(in the rows, 128 means zero)
Each path below is one point turned by a fixed rotation once a step. After each direction that follows a path, write how fast that rotation turns it, in degrees a step (0 if it stays still).
Each turn is a multiple of 5 degrees from 10 to 175, or 0.
Each row of a path follows its step; steps can be skipped.
path 1
step 1: [127 129 128 131 125 139 140 119 126 135 125 127 137 129 126 125 122 120
 122 124 135 130 126 123 125 127 140 127 125 131 129 127 131 139 132 129
 134 129 126 124 125 124 127 123 138 123 126 131 132 132 130 126 127 134
 124 128 129 127 127 117 125 136 128 129 126 140 126 128 135 126 138 129
 131]
step 10: [121 129 129 127 122 126 134 123 120 127 124 123 136 124 132 130 120 123
 123 132 116 130 128 125 127 128 138 127 127 136 126 130 127 141 127 131
 132 130 127 121 128 127 137 127 131 135 122 128 122 127 135 124 131 133
 126 135 128 128 126 124 119 136 128 126 130 126 122 129 122 133 138 122
 136]
step 12: [129 131 128 133 133 139 135 122 130 127 128 128 124 130 132 132 131 119
 119 132 129 134 124 129 126 123 132 126 132 123 131 123 121 130 122 131
 132 128 119 119 126 130 120 125 122 136 131 126 121 133 134 123 138 128
 129 130 122 130 138 125 128 133 124 127 131 140 118 125 126 129 134 128
 125]
step 16: [130 130 119 137 120 138 132 118 130 128 129 122 134 125 129 133 120 125
 124 124 127 134 128 116 134 131 134 128 124 128 129 123 132 134 123 128
 136 124 127 125 128 127 124 132 127 133 134 137 130 129 134 122 127 127
 121 124 129 132 134 126 123 140 136 121 133 136 125 125 123 126 123 126
 127]
step 25: [124 126 129 130 128 127 131 121 121 124 127 122 131 126 125 130 130 127
 119 132 127 131 128 122 132 127 132 130 127 134 135 130 121 132 125 129
 136 132 128 125 133 129 124 139 122 128 123 127 120 122 127 120 135 131
 112 127 130 133 133 122 127 132 122 119 138 132 115 123 119 130 126 127
 132]
step 27: [121 126 121 126 125 134 132 129 126 130 126 131 135 130 137 131 114 126
 119 126 127 136 127 131 132 127 139 126 127 124 130 125 123 135 125 130
 136 123 125 127 125 128 123 122 135 126 126 120 126 131 137 119 132 128
 125 139 120 122 129 125 126 127 129 127 129 135 118 127 133 134 130 124
 129]
step 29: [129 132 128 132 129 132 134 117 123 120 124 124 130 130 131 127 120 123
 126 134 130 128 130 122 132 122 132 129 127 133 128 128 121 124 124 128
 133 133 131 114 124 130 133 128 127 127 135 124 117 125 133 127 135 134
 126 124 122 127 129 128 123 132 139 130 129 135 124 126 117 124 139 122
 122]
Directions:
[127 130 127 128 128 126 130 126 127 127 126 126 129 128 128 128 128 128
 126 128 125 128 128 126 128 129 128 130 127 130 126 129 128 127 130 129
 128 128 126 130 129 127 127 128 128 130 128 129 128 129 125 127 128 130
 128 128 126 127 128 128 129 129 128 127 130 126 130 129 131 128 126 127
 128]
70
